The rows of M fall into 3 groups, and each row is roughly a mix of its group's hidden directions.
M:
[[ 34.5  38.9  -2.0  12.8  14.6  35.7   3.3  14.7   3.5  19.1]
 [ 21.5  -3.9   8.6 -18.9  35.7 -43.9  -4.9  -5.3  24.6 -14.0]
 [  0.4 -27.4   8.8  36.3 -20.2  -4.8  42.9 -12.3 -18.0   7.9]
 [  6.9  -2.1 -21.7 -19.1  -7.9  29.1  -3.1  42.9  33.2  14.4]
 [-31.1 -31.8 -20.2   7.3  14.2  28.6  30.8 -15.3 -13.5 -11.7]
 [  2.6  -4.4 -20.3  46.4  10.4  14.3  16.8  28.8  28.4 -11.6]
 [ 24.0   4.3 -16.0 -44.5   3.5 -36.0  11.5 -24.2   8.3   5.5]
 [-10.0  -5.7  35.0   3.3  14.1  39.2 -36.6  14.3 -17.6   2.6]
 [-26.8  12.7   5.3  34.4  13.6  28.6  28.6  26.4 -11.1  15.2]
 [ -3.4 -44.2 -11.3   2.3 -34.7 -13.4  17.3  15.5  21.0 -22.2]
 [ -9.4 -29.3  39.5  29.3   3.2  18.1 -28.4  -2.3 -12.3 -17.1]
 [ -8.2  41.0 -18.5   5.9  11.8  11.6  38.8  13.3  -8.6  28.4]
 [-23.9  22.4  -4.3 -20.9  -7.7 -35.8  37.1 -22.9   9.0 -10.4]
 [ 26.5 -29.3  33.1 -22.8   3.1  -8.7 -11.4  14.0  19.4 -31.5]
 [ 18.3 -18.4 -44.2  13.1  19.9  -2.8 -24.6  -4.8  12.4 -31.2]
 [ 30.4 -36.4 -16.4   7.8  -0.4  39.8 -22.6  -3.8 -16.4  -1.0]
 [-34.9 -17.6  26.3   5.7  46.3  12.7 -14.4   8.4 -11.0  -0.9]
 [ 23.3 -16.3 -19.8 -33.5  10.7 -20.0  -7.7  36.6  25.3   9.4]
 [ -0.6 -44.9  23.6  -9.8  -7.7 -20.6 -26.8 -21.1   0.0 -25.2]
 [ 36.8 -21.9  -1.6 -31.5   6.7 -28.1  -6.4  11.2  20.3 -26.8]
 [ 42.8 -12.1   4.5 -37.3  11.8 -13.3 -32.9   7.1   4.9   9.8]
 [ 14.5 -35.5  34.5  -9.1  31.3  -0.6 -30.1 -11.8   2.2 -13.6]
 [-30.0 -20.0  14.9  21.9  -6.1 -39.4  21.6  -7.8 -27.0 -10.1]
 [-36.3  -9.6   0.7 -21.8 -30.2  -4.0  36.3  12.4 -21.2  14.9]
 [ 12.0 -13.6   2.1 -14.3  30.9 -39.6  -8.9 -25.5  22.2 -26.0]
 [ 14.7  16.2 -27.2 -41.5 -19.9 -29.9  19.6 -13.6   3.2  12.0]
 [-21.5 -25.6   5.6  35.3  16.8  38.5 -23.1  11.9 -10.7  -3.1]
 [-14.0  18.4 -26.2   3.3   9.9  32.3   5.7  34.5  28.8  23.2]
 [ 35.7  10.0  -3.6 -24.4  32.8 -38.3 -11.6 -17.3   1.1  -0.3]
 [ -9.6 -48.6  -4.6 -33.2 -16.5 -25.3   1.4   3.4  12.6 -17.2]
 [-15.6 -30.8  21.1  43.9 -25.1  -9.0  -2.2   5.3  25.2   3.4]
 [-23.2  14.0   1.6  -8.1 -28.1  -7.0  35.1  28.2  28.8  21.7]
 [-21.1  -1.3  26.7  29.6 -21.5  36.3  -7.1 -23.8 -21.1  -8.9]
 [-19.0  10.7  21.3  -8.7  -1.2  25.8  13.0  42.5  23.4  27.7]
 [-21.8  25.4  19.6  -1.5  -7.9 -27.0  23.0  31.7  28.5  17.8]
 [ 33.8 -17.1  12.5   6.6  45.2 -10.7 -32.1   6.4  -0.3  -9.3]
 [ 47.9  23.3 -19.6  -1.6  30.2   3.8   7.5   2.8  26.6   6.5]
 [-45.0  26.2  -1.0   2.5   8.4  -0.2  -1.1 -31.6 -25.7 -22.5]
 [ 20.8  40.4 -13.3   5.7  41.8  -8.2 -17.9 -21.6   7.2   5.3]
 [ 38.3   9.8 -26.3 -34.1  17.9 -32.1  -2.7  -3.5  12.9   1.8]
 [ -8.6  20.4   1.4   0.2  40.8  10.3  -8.0  32.4  23.5  32.0]
 [-45.4  -7.9  12.2  28.6  36.6  12.3 -10.6   3.4  -6.0 -14.7]
 [-29.2   0.0  56.0  10.8  -2.5   2.6  24.4  14.8   2.5  -5.1]
 [ -5.9  -5.2  13.4  -3.4  47.5 -29.3  21.9  24.3  22.8  -0.4]
 [ -6.2   7.7  15.8  35.9  38.6  -0.2 -19.8 -31.1  -9.0 -19.7]
 [-30.7  34.5   5.3 -19.7  14.4 -15.4  30.9  27.4  13.0   9.7]
 [  6.9 -39.5   2.3  28.8  32.5  15.8 -14.4 -15.9 -21.6 -16.8]
 [ 27.0  23.2 -31.3 -36.6   5.4  -4.6   5.4  14.8  22.7  23.6]
 [-20.0   5.8  -3.7   4.3 -22.0  43.6 -12.2  18.7  -6.9  39.5]
 [-26.6 -21.5   9.0  34.6 -38.8  16.4  13.4  20.1  -6.9  -9.9]
 [ 53.8 -24.1  22.7 -26.0  -3.4  12.2   6.2   3.9   8.4   2.1]
 [ 18.1 -32.3   0.1  13.8  30.2  -3.6 -23.2 -31.9 -12.7 -27.6]
 [  6.6 -14.4  18.7 -25.5 -18.5 -38.6  36.8  10.0   5.7 -19.5]
 [-18.3  28.8 -20.5 -37.7  28.5 -23.7   5.2 -12.2  -6.8  18.9]
 [  1.2 -38.9  -9.0  -4.0  10.8  13.8  15.6  42.8  29.9  -8.5]
 [-22.2   3.3  16.2  56.8 -14.4  18.7 -10.3   1.1 -13.8 -10.3]
 [ -4.7   6.7 -40.2  28.0   3.8  -3.3 -16.9 -36.7 -28.9   2.1]
 [-18.1 -37.7  48.0  -2.3   8.2  16.1  -4.4   3.9 -23.3  -0.1]
 [ 22.1 -43.7  14.4   0.9 -41.9  -7.4  12.8   0.2   9.0 -17.3]
 [ 15.6   9.4 -14.9  13.4  29.0 -18.4 -30.4 -40.1 -22.6  -1.2]
 [-12.5  33.7   0.0 -30.9  -7.9  -4.2   0.2  36.2  31.9  17.5]
 [ -2.0  20.2  27.2  43.1   2.9  35.6 -18.1   0.0 -18.2   4.4]
 [ 36.8 -17.1  23.1  32.8  10.7  32.6   2.0  17.8  13.2  -5.0]
 [ 29.9  -2.6   0.4   9.9 -42.0  14.8 -43.1  -7.8  -3.8   6.3]
 [-34.4  14.0  13.6  11.5  38.7  25.0 -27.2  10.6 -15.1   7.8]
 [-28.2  -9.3  -2.0  31.8 -29.9  41.7  -1.3   9.4 -14.2  11.9]
 [ 21.6 -41.1 -14.7  -3.7   1.1 -30.6 -17.4  -3.7  -2.8 -36.1]
 [-35.6  13.7 -15.8 -21.6 -28.8  -5.1 -10.2 -31.1  22.0 -19.6]
 [ 30.0 -32.9  -8.0  -8.2 -28.9 -15.0  24.4   1.8  32.8  10.8]
 [ 11.0 -31.5  13.4  40.6  26.7  13.4 -15.1  -5.5 -28.6  -7.2]
 [ -3.8  12.2  16.7  -6.5 -19.7 -48.6   9.0   0.7  40.5   2.0]
 [-12.1  46.0 -17.5 -17.7   5.3   3.3  27.1   2.5 -17.0  31.8]
 [ 28.4 -10.0  30.5 -30.2  -7.3 -22.5  16.9   1.9  16.7 -32.9]
 [-11.8 -14.4  -8.9 -11.4 -32.2  26.8  19.7  41.0  23.8   2.8]
 [ 34.0  10.0  -2.9 -38.7  16.4 -31.7  13.3   7.2  25.3  -7.5]
 [-31.7  -9.6   0.8  18.3 -13.2  35.6  -3.0  38.5  16.9  17.8]
 [ 24.1   4.6  -5.5 -13.2 -40.7  -0.3  28.6  23.7  11.6  31.2]
 [  9.0  -8.3  31.9  47.1  -9.3  27.2 -21.9  -3.2  -6.6 -14.5]
 [-24.6   9.8  11.2  19.6  43.6   0.3  -0.1 -15.0 -36.1 -17.7]
 [-23.0 -28.8  -6.7  18.8 -28.2  36.5  -0.1  28.9  10.4 -11.5]
 [ -1.3  46.3 -23.3  10.8  34.8  -2.4   3.9 -21.6   0.4  21.3]
 [ -1.2  17.0  27.6   3.3  -3.6 -23.8   8.9 -44.1 -35.9   2.1]
 [ 15.4  -4.4  -4.5   5.2 -51.7  20.9   5.7  24.0   7.1  29.8]
 [ 47.8  34.2 -10.9 -22.2  20.2   4.3   0.3  -6.9  10.4  17.4]
 [-26.9   7.6   9.2  30.6 -13.4  50.4 -12.1  -5.4 -10.8  12.1]
 [ 37.4 -41.0  -7.1   0.9  20.2  17.2   8.5  27.4   8.6  14.9]
 [-26.1   1.7  15.6  36.7  -8.0  47.6 -11.5 -10.4  -9.8  -4.0]
 [ 20.8  30.6  -3.1  29.5 -22.2 -14.2 -20.8 -38.3  -4.8  -9.7]
 [ -7.1 -22.0  55.3  -2.2   9.3   2.7  -1.0  27.9  15.5 -15.5]
 [ 20.9 -15.4  -7.8   8.5 -47.1  27.6   3.2  19.5   3.6  27.7]]
One row of each group comes first, with its name. Which group is each row after those in?
[-32.3  20.3   1.7  18.4  -2.6  11.5  -3.9 -31.4 -41.9 -16.4] => B
[-19.1 -30.3   6.9  13.0   5.0  24.3 -38.5  28.4  11.4 -20.6] => W
[-30.9 -17.6 -28.3  30.8 -30.7   3.3  20.9  -4.5 -12.5 -19.4] => J

[-16.8   4.5  33.0   3.9  44.4   5.2 -26.0 -18.9 -22.2   5.0] => W
[ 18.2 -24.2   3.3  28.8 -40.5  22.6   9.1  17.5  -3.7  25.5] => B
[ 11.0  24.2  27.9  -1.9  35.6 -41.6 -17.1  10.5   7.9  -3.3] => B
[ 48.6 -26.3   0.4   0.5  19.1 -21.0  -6.4 -27.1 -11.9 -13.4] => B
[-23.8  13.4  -8.1  10.2 -22.8  39.9  -5.0   8.6 -13.0  40.8] => J
[-25.5  -1.1   8.9  29.7 -14.7  35.9 -34.8  23.6   1.1   8.8] => B
[ -2.8  44.9   1.4 -11.6  22.1  -0.3 -32.2 -25.9 -20.0  14.3] => W
[ 31.1 -15.1  32.7 -10.4  19.5 -11.9 -27.9 -34.2  -4.5  -9.6] => W
[ 39.3 -27.3  20.1  18.2  -9.1  30.6   9.4  23.0  16.0  -5.9] => W
